In the rows, zero is written as 128.
One turn moves each row of this set onto another row. After a few examples, where does it send each row asked below?
vidis: [117 139 101 131 106 105 122 180 133  93 144 122 121 111]
vaker: [153 139 143 132 145 114 132 128 151 114 151  97 122 103]
nerag: [134 155 102 128 120 127 102  90 107 113 118 118 107 117]
zofol: [121 144 111 101 153 127 131 162 140 163 135 123  77 116]
Vor: [129 112 116 126 126 125 122 140 169 178 140 141  89  91]
fipo: [ 98 129  70 160 114 104 137 149 155 116 130 155 121 100]
zov: [146 112 109 151 153 117 130 155 100 128 151 147 118 101]
verar: [124 128 100 153 105 128 100 139 126 152 114 146 156 101]
Lodas: [117 136  85 148 106 137  96 148 112 164 123 146 125 119]
zise: [148 129 116 129 180  84 127 124 145 150 145 141 105 104]
baz: [139 122 140 115 149 111 138 145 168 143 127 124 128  79]
begu: [134 148 120 115 121  99  84 126 160 169 120 124 134 115]
femag: [118 147  79 124 115 133 118 144 172 113 141 174  89 120]
mamu: [142 133 109 120 119 124 120 153 170  90 156 163 101 107]
Vitom: [140 156 121 122 148 126 127 141 130 129 157  95  83 130]
geset: [126 162  98 105 129 128 122 160 159  87 137 153 105 123]
gofo: [124 132  97 160 119 130 122 100 172 167 142 132  97 108]
tufi: [136 148 107 119 187  87 128 129 137 150 134 135 104 117]
penif: [134 144 112 116 118 105  80 130 153 180 132 128 109 123]
von: [133 140 103 139 164 117 134 159  94 121 129 137 133 111]
Gavet: [147 133 111 139 112 124 100  85 116 116 132 126 104 103]
Ripas: [121 149  91 125 118 125 123 138 184  98 125 170 125 106]
Muve: [107 157 110 105 145 123 131 144 163 161  98 123 127 104]
Gomi: [139 142 104 141 135 119 117  79 115 107 119 129 115 101]
lorot: [137 140  94 140 132 125 113  84 107 118 131 132  87 112]
doni: [122 129 102 135 102 106 120 180 134  98 154 127 111 110]
zur: [ 94 135  64 156 116 107 137 154 149 119 130 154 111 109]
vum: [107 166  92 144 134 128 128 103 166 154 109 119 125 118]

vum goes to Vitom
Ripas goes to geset
penif goes to zise
Now these:
Vor goes to baz
Lodas goes to zov
zur goes to doni
Gomi goes to nerag

One turn moves each row of this set onto another row. After a few examples, where does it send each row asked below?
lukal: [117 136 147 139 150 109 140 123 136 100 165 146 116 153]
fet: [146 144  81 121 170 110 106 120 153 105 122 122 126 131]
fubo: [121 125 142 124 103 121 115 134 169 133 110 128 121 153]
voliv: [148 129  89 112 166 133 113 115 160 131 108 100 128 126]
Lav: [133 151  91 130 175 130 120 126 140 112 107  93 127 131]
vuru: [105 107  98 112 118 124 102 155 122  94 114 129 109 151]
zarur: [100 104 132 100 157 105 130 151 140 130 124 143 109 172]
vure: [ 76 109 135 125 132 138  95 138 160 122 123 113 112 125]
Sozo: [ 71 142 109 113 140 116 138 119 104 121 114 114  95 121]
ziti: [ 92  95  97 142 128 139 119 117 132 161 121 133  96 127]
Noz: [147 109 126 120 160 129 164 102 137 128 144 153 133 108]
rofo: [136 140 148 138 130 112 115 147 172 137 105 123 113 129]
Vun: [108 108 110 127 156 136 108 131  90  93 139 110 125 151]
gole: [113 141 144 117 146 110 135 142 118 106 180 136 109 128]
nite: [133 124 117  87 168 130 168 149 137 117 118 112 127 142]
zipi: [126 154 133 132 140 114 107  97 122 159 114 106 134 119]
mipo: [110 136 121 128 142 115 136 109 126 161 165 133 140  95]
sula: [115 141 159 129 159 117 133 148 138 118 157 157 118 142]
giz: [146  95 122 104 158 118 161 108 141 144 149 131 136 113]
takiv: [109 116 143 143 120 133 112 138 108 131 145 102 122  93]
zekat: [100  81  97 128 145 136 139 139 114  90 125 132 120 143]
Sem: [117 110 101 111 130 143 138 100 113 104 119 135  92  96]
Lif: [148  82 107 123 152 120 139 113 134 120 128 153 127  95]
kirov: [151 146  89  97 173 124 128 115 147 116 112 119 128 134]
vib: [100 134  79 125 131 141 114 152 111 102 146 123 121 146]
tufuf: [113 137 160 131 159 107 138 128 118 111 149 149 126 156]
Rak: [132 137 139 106 163 117 131 183 126 120 117 142 112 128]
ponar: [142 141 106 114 117 124  97 110 143 140 142 139 155 130]
Nekil: [120 125 102 124 114 142 128 119 121 133 129  80 129  97]
mevo: [136 118 136 152 145 135 122  99 124 133 141 147 159 130]
vok: [136 150  73 104 168 111 119 129 147 120 119 129 139 131]
vomov: [104  87 111 114 124 123 104 105 116 154 126 127  90 130]
Mukul: [123 131  86 152 141  99 140 116 100 152 115 120 125 118]
Nuvef: [124 106 135 124 100 134 128 142 109 131 105 123 119  94]
Lor: [ 98 117 126 125 130  80 115 129 118 157 153 107 133 139]
mokop: [101  98  93 129 147  86 147 156 118 145 138 143 120 124]
vuzeg: [108  88 122 114 116 138 133 139 139 138 117  98 143 101]
Kodus: [128 114  84 108 166 115 146 141 123 126  99 157 102 143]
Geza: [109 156 134 122 125 118 104 147 170 124 114 130 123 148]
sevu: [140 103 116 112 173 119 154 101 122 103 137 145 127 104]
tal: [124 130 159 132 134 123 138 137 128 124 166 157 102 129]
Dobu: [ 82 121 118 134 129 152 139 134 132 115 160 136  93 116]
mifi: [ 64 123 108 112 164 110 116 132 115 125 124 112 108 107]
vup: [154 101 121 107 150 111 161 111 148 124 143 131 119  98]
moz: [142 148 140 135 126 116 108 147 152 155 103 137 117 134]
Pav: [137 148 139 116 131 117  95 136 169 143 111 132 128 138]
Nolor: [116 115 112 120 135  85 131 131 112 140  93 107 112 161]
gamal: [117 115 108 108 153 139  87 111 126 110 107  95  97 120]

vuru goes to Nekil
Lif goes to gole
Now these:
vomov goes to Sozo
vuzeg goes to Vun
ponar goes to nite
mokop goes to Lor
Geza goes to voliv
Sem goes to Dobu
giz goes to tufuf
mipo goes to zarur
fet goes to vup
kirov goes to Noz

One turn moves each row of this set onto another row. After a few examples, where does it send each row asked below?
Sev: [132  91 116  98 116 102 130 123  95  87 101  92 140 118 148 148 101 109
 118 118 131 187  90]
Tivap: [154  79 113 109 117 120 131  75 123 151 138 111 119 131 152 116  91 113
 135 138 138 155 121]
donu: [140  91 104  66 136 110 110 117  74 121  84 118 114 129 113 121 104  88
 149 100 123 106 134]
tepa: [ 94 130 145 117 131  87 149  92  98 122  99 106 151 130 129 143 112 126
 116 112 139 149 121]
rolig: [132  70 118  89 118 119 123 125  86 150 124 107 127 110 135 120  79  92
 118 146 152  92 160]
nofa: [132  76 126  94  68  96 121 139 105 132 103 105 124 126 165 131  96 110
 143 124 122 149 175]
duba: [130 126 116 101 150  93 117 100  72 115 123 103 136 131  94 150  94 114
 124 103 142 159 194]
buzo: [165  86 118  74 112  76 131 112 151 134  87  92 100 116 150 145 121 116
 122 130 152 139 136]
Tagib: [138  76 151  91 138  94 107 166 141 111 122 121 122 116 135 162  85 120
 124 147 159 114 137]
Mag: [167  73 118 108 128 107 139 136 148 120 149 120 115 139 137 121  91  79
 109 147 130 141 137]
dori: [144  98 131  65  89  94 104 122 129 125 109 116 102 145 122 123  90 149
 109 117 142 134 153]
lus: [124  82 113 114 158 117 177 124 130 113 137  73 116 145 111 147  98 110
 133 119 153 165 143]
mor: [ 97  89 136 136 115 123 122 102 100 110 121  85 131 152 114 109  94 102
 130 125 137 138 180]
tes: [122 137 100  90 159  82 142 120  96 113 131 129 140 137 111 177  84  95
 114 147 152 141 149]
fiz: [135 107 148  90 168  98 123 110 140 123 106 106 146 107 152 169 144 120
 125 143 150 152 159]
voge: [133  75 110  89 159 103  92 144 127  92 108 130 127 150 127 162  73  75
 128  99 125 125 145]
vaz: [160 109 109  72 142 129 129 141 117 115 138 100 126  97 141 106  95 118
 132 134 124  96 147]
Finaz: [132  93 120  85 156  78 125 152 153  95 102 126 131 140 171 120 108 124
 135 133 133 117 123]
lan: [109  77  99  69 148  63  92 118 104 116 117 124 123 127 130 148 122 126
 144 139 144 139 185]
linu: [103 117 112 106 129 101 146 113  67 117  89  71 133 138 157 158  74 132
 139 110 137 147 150]
Vage: [146  96 111 102 186 103 136 135 108  90 100 123 160 121 103 160 104 137
 130 131 137 117 157]
nekas: [144 100 110  88 108  95 104 127  89  98 100 114 126 107 128 177 101 132
 151 156 123 106 167]
Dis: [121 107 122 121 116 130 142 124 120 128 110 108 109 148 180 109  97 100
 104 103 148 157 137]
dova: [115  83  96 112 157 109 149 129  76 112 162 105 104 123 113 128  94  95
 119 113 136 128 137]
busil: [143  92  97  73 156 117 123 120 129 107 108  86 139 100 157 173 102  72
 104 107 138 163 150]
lukuf: [137  89 121 123 132 132 116 131  82 103 144  92 148 133 132 125  61 126
 154 132 111 143 168]
Padak: [158 102 129  94 111 126 104 109  96  92  92  94 133 140 110 110 117  98
 151 127 119 176 152]
Zut: [135  94 125 102 131  58  94  95  98 113  83 120 128 152 138 167 110 147
 132 125 145 161 145]
pez: [126 119 107 131 186 114 145 112 136 112 117 114 140 109 137 117  96  99
 130 100 158 147 136]
Rumag: [130 136 120  94 145  81 126 106 141 114  75  98 147 141 177 148 100 100
 139 129 142 156 176]

Rumag goes to Finaz
voge goes to donu
rolig goes to mor
Now these:
dori goes to Tivap
duba goes to Zut
Vage goes to nekas

